The same turns and mirrors carry the whole set onto itself, and each row onto the other rows of its family. Which rows share a family with each named row? Give them in list order.
These 32 rows form 4 families of 8 rows each.
dud: [-11  34  38 -20   6  22  52 -25 -26 -45  31  17]
tup: [ 22  54  -6  26 -17 -28  12 -37  11 -27  35 -21]
Kato: [ 14  28  -4  37 -23 -26   8 -36  14 -20  40 -32]
Fik: [  3  13  50 -22  -7  -9  70   4   1 -39   9  30]
zel: [ 16  29 -10  36 -20 -36  20 -31   7 -41  36 -31]
Tinif: [-21  14  33 -19   9  11  57 -17 -33 -67  33  -1]
galu: [-27 -39  17  20 -22  28  29 -23  20 -22   1   3]
buna: [  5  25   7 -50  17   7 -21   4   6 -51 -21 -27]
bero: [ -2  32  11 -62  21   9  -2  19   8 -47  -5 -18]
ravo: [ 22  13  16 -61  22  -8  -5  14  18 -47 -11 -10]
Sog: [-26  21  43 -31  14  18  39 -19 -30 -55  33   0]
porit: [-24  27   0 -34  21  -3 -20  -8  23 -62 -26 -18]
Ribob: [ -5  19  44 -24  -6  14  78   4   1 -45  25  19]
senil: [-11 -47  -1  20 -21  29  27 -19  19 -33   1  -7]
dem: [-20  14  39 -18 -14  16  72   9  -3 -31  13  25]
div: [ 27  54   0  10 -17 -48  28  -4  37 -39  25 -23]
Kena: [ 15  57   5  25 -28 -48  23 -16  15 -29   7 -20]
Dopu: [-13 -27   1  21 -21  31  18 -24  36 -18 -15   8]
tuvi: [-26  27   0 -24  18 -25 -24 -10  21 -62  -9 -37]
Nabom: [ 29  44  11   6 -17 -61  26  -3  30 -32  11  -7]
sez: [  4  23   7 -59  24   3   1  17  27 -61  -9 -20]
dagi: [-16  12 -10 -30  22 -12 -16  -4  11 -76  -9 -37]
kaneb: [-16  30  49 -14 -10   5  66  -5 -20 -44   5  19]
rugag: [ 24 -15  -6  15 -32  20  18  -1  37   6   7  -7]
Zev: [-22  23  21 -12  25  19  57 -27 -29 -56  32  -9]
nez: [ 22 -27   3   9 -27  34  15 -11  22  -5 -10  -6]
Nidu: [ 23 -28   0   7 -26  24  27  -3  48 -11   2  -5]
Koruk: [ 12  35 -17  37  -2 -21  27 -41   3 -33  36 -37]
keli: [-28  19 -16 -15  32  -6  -4 -15  15 -67 -16 -39]
Rek: [-22 -34 -10  25  -2  31  35 -28  21 -31  -8 -11]
Vak: [ 39 -29   7  -2 -21   9  19  -2  37  -4   0   5]
tagu: [  9  60  -6   9 -16 -51  15   4  29 -30  12 -24]

The rest of the family of Rek: Fik, ravo, Nabom, Zev, Koruk, keli, Vak
The rest of the family of zel: Tinif, Ribob, senil, div, sez, dagi, Nidu
The rest of the family of tagu: Kato, galu, bero, Sog, dem, tuvi, rugag

The same turns and mirrors carry the whole set onto itself, and each row onto the other rows of its family. Which rows share a family with each named row? Give them in list order.
These 32 rows form 4 families of 8 rows each.
zuf: [ -9 -10 -12  15  -3   1  26   2  18 -48   7  17 -28 -39 -20 -25   4 -15
 -29  39   4  25  -3  18 -41]
Zor: [ 14 -16 -64   8  21  38  37  36 -49 -19  -6 -16 -18  47   7  30  18   5
   8 -23  18 -27  12 -32  -3]
Bolal: [ 49  -2   4  -5  11  45 -22  26 -23   7  38 -14  -5  15 -10   4  41  21
  54   7  14  19  11 -40   5]
redeb: [ 20  16  -3  21  11  -9   0   0  47 -22  29  30 -11 -51 -53 -31  12  11
  10  17  -6  17  31  20 -16]
dapiz: [ 31  17 -22  -6  26  17  -4  42   6  27  45 -18  -6  44  -8  15  32  29
  59  -2  32  11  35 -28  21]
zuk: [ 19   8 -27   4 -14  42 -16   3 -20  -5  40  -9   8  15   9  23  15  10
  79 -25  10   0  36 -37  23]
mip: [  3 -15 -17  -9   8  24  28  35 -27   4  11 -27 -13  58  -1  30  39   9
  17  30  48  26  -7 -30  -8]
mifez: [ -7 -15 -48   8  14  25  20  45 -34 -19   9 -24 -11  58  39  48  10  -1
  13  -9  26  -6  10 -26   5]
zugo: [ 22  17  12  11  -6 -13 -22  -5  40 -13  13  16 -23 -42 -24 -26  -7  15
   9  31   4  33  47  25  -6]
beri: [ 26  -4 -19 -11  19  28  30  43 -36   1  13 -24 -37  50 -25   3  43   9
  21  19  22  11 -15 -39 -12]
Simi: [ -6  -3 -15  22  16 -23  57  37   6 -30 -29  20 -32 -26 -35   1 -10   1
 -30  23  31  27  24  28 -33]
Ludef: [  5  19 -35   3   2 -16  52  13  33 -26   6  11 -32 -30 -53 -35   3  -4
 -15  24  16  12  20  24 -39]
Zaren: [ 14  19 -29 -19  25  15  36  50 -16  22  22 -25 -15  64 -15  11  17  18
  38   4  45  15  30 -32   5]
feda: [ 12  12   3  -7  -9  27   9  13 -22   4  40 -12 -15  39 -36   3  35  10
  66  13  15  25   1 -46  10]
Ribun: [ -7 -17 -25  28   1  20   3 -16   8 -51   1  37 -10 -71   5 -11 -13   5
  -5   3  -4   6  37  25 -12]
Baluk: [ 26   4   1  36   5 -12 -24  28  34 -34  11  29   1 -67   9   9 -14   2
  12  -2   5  22  48  26 -12]
Veta: [ 21   8 -33  12  34  19  -5  39  -4   6  36  -5  20  51   8  38  14  20
  45 -28  18 -13  47 -32  26]
davu: [ -9   0 -44   4   2  15  52  20 -29 -11  14 -19 -26  66 -33  22  36   0
  28   4  18  -3 -10 -36   1]
nifen: [  4 -13 -27  15  19  40 -19  29 -32  -6  22  -3  -6  21  45  40  10  24
  51 -19  15   3  34 -26  35]
nok: [ -2  16  -2   4  -1 -26  33   8  22 -18 -14   8 -40  -6 -44 -27 -10   2
 -28  43  16  29  27  22 -25]
Gokas: [ -1  -4 -74  16  -6  33  27  11 -28 -18  13 -16  -2  41  11  40  14   2
  42 -35  16 -29  25 -29  15]
Bim: [ 15 -14   5  -5  16  39 -10  22 -25  17  25  -9  -6  25   4  23  39  38
  56  22  37  35  17 -29  23]
peze: [-19 -16 -42  27   4   5  27   3   5 -60  -3  26 -32 -45   2 -13 -15 -12
 -31  10  -6   2  15  27 -26]
gufog: [  5  12 -41   0  33  15  31  47 -27   5  13 -14  11  73   0  33  -1  10
  24 -21  31 -11  40 -35   5]
Nas: [  3 -13   5  16  -6  17  -2 -15  19 -41  14  30  -3 -66 -18 -23   6   4
  -2  33   4  30  20  19 -28]
tuzek: [ -6  18 -51  16   3  -8  48  14  13 -49  -4  20  -7 -31 -22 -14 -36 -15
 -21 -15   3 -14  45  19 -36]
tak: [-11   3 -40  30   3 -22  37   4  17 -42 -27  14 -14  -2 -12   7 -30  -8
 -46   4   5 -14  45  26 -23]
Takot: [  8  18 -18  31  11  -3   0   0  25 -46  17  41  15 -50 -21 -11 -26   1
   6 -23 -18  -7  58  14 -14]
besad: [ 37 -13 -39  12  12  52 -16  20 -37 -13  18  -6  12  13  26  32  15  18
  44 -36   7 -21  38 -33  14]
dugiv: [ 15   7 -26  37  -2  -9 -21  -9  36 -36   2  23   3 -39   9   6 -27   6
  -8 -11  -8 -11  68  30   0]
Kaga: [  3 -10 -37  43  10 -13  25  29  16 -47 -23  25   7 -41   5  28 -23  -7
 -25 -14  19  -3  49  29 -25]
sim: [ 16   9  18  16  11 -20   7  39  24 -16   4  22 -36 -52 -31 -16   1   9
   7  33  18  49  24  26 -17]

The rest of the family of zugo: Zor, Bolal, beri, nok, tak, besad, dugiv
The rest of the family of Bim: redeb, mip, mifez, Ludef, nifen, tuzek, Takot
The rest of the family of gufog: zuf, dapiz, Zaren, Ribun, Veta, peze, Nas

The same turns and mirrors carry the whole set onto itself, and each row onto the other rows of its family. Which rows share a family with each named row? Give them in list order.
These 16 rows form 4 families of 4 rows each.
P: [-35 -24  -4 -61  65  58  34  34   6 -19   7  45  51  15  21 -22  11  54
 -30 -17  18  30]
U: [ 40   9  55 -18  17  42  29  24 -29 -23 -40 -35  22  23 -34  -3 -26   7
 -16 -34  29  20]
H: [  6  23  38   6  48  96  61  16  47 -20   8 -13  -3  36 -22   5  -5  35
 -64 -30   9  93]
D: [-30 -33   5 -44  74  72  47  17  31 -22  23  40  52  19  31 -15  17  43
 -40 -21  13  42]
N: [-24  -2   6 -62  78  75  32  30  37 -17  -2  28  53  23  12 -20  37  29
 -47 -13 -10  25]
W: [ 20  -8  68 -10  16  32  46  23 -38 -24 -30 -35  15   1 -10  13   0  18
 -18 -56  40  29]
V: [ 23 -53   0 -53 -21  93  27  28  17 -18 -13 -19  35  32  15 -15  16  11
 -70  20  37   5]
A: [ 42   5  66   0  38  33  28  14  -4 -20 -32 -28  21   3 -21   1 -24  -1
 -16 -35  25  26]
C: [ -2  15  36 -15  35  93  80  13  23 -17  18  -3 -29  25 -26  13  12  36
 -69 -59  30  78]
K: [  0  29  33  -6  24  98  79  23  27 -14  16  -5 -14  33 -24  26 -19  48
 -58 -50  29  76]
Q: [ -2 -65   3 -48 -27  85  37  39   9 -22   7 -22  35  39  23 -16  11  27
 -76   4  44  14]
B: [  9  43  29   0  24 106  66   9  29 -12   4 -16  -6  40 -35  19 -10  27
 -64 -26  23  77]
Z: [-30  -5 -10 -50  71  71  24  20  20 -11  -4  33  55  13  23 -16  23  50
 -36   4   2  32]
F: [ 27  -4  74  -3  17  23  30  29 -17 -18 -12 -25  15   2 -23   1 -22   6
 -26 -51  30  26]
R: [ 17 -32   9 -61 -13  98  36  49  16 -22 -29 -41  46  33  22  -5  23  13
 -62  15  41   2]
J: [ -6 -43  -2 -56 -24  76  38  38 -15 -21  -7 -27  40  32   9 -17   3  15
 -67   8  64   0]

The rest of the family of J: U, H, D
The rest of the family of Q: P, A, B

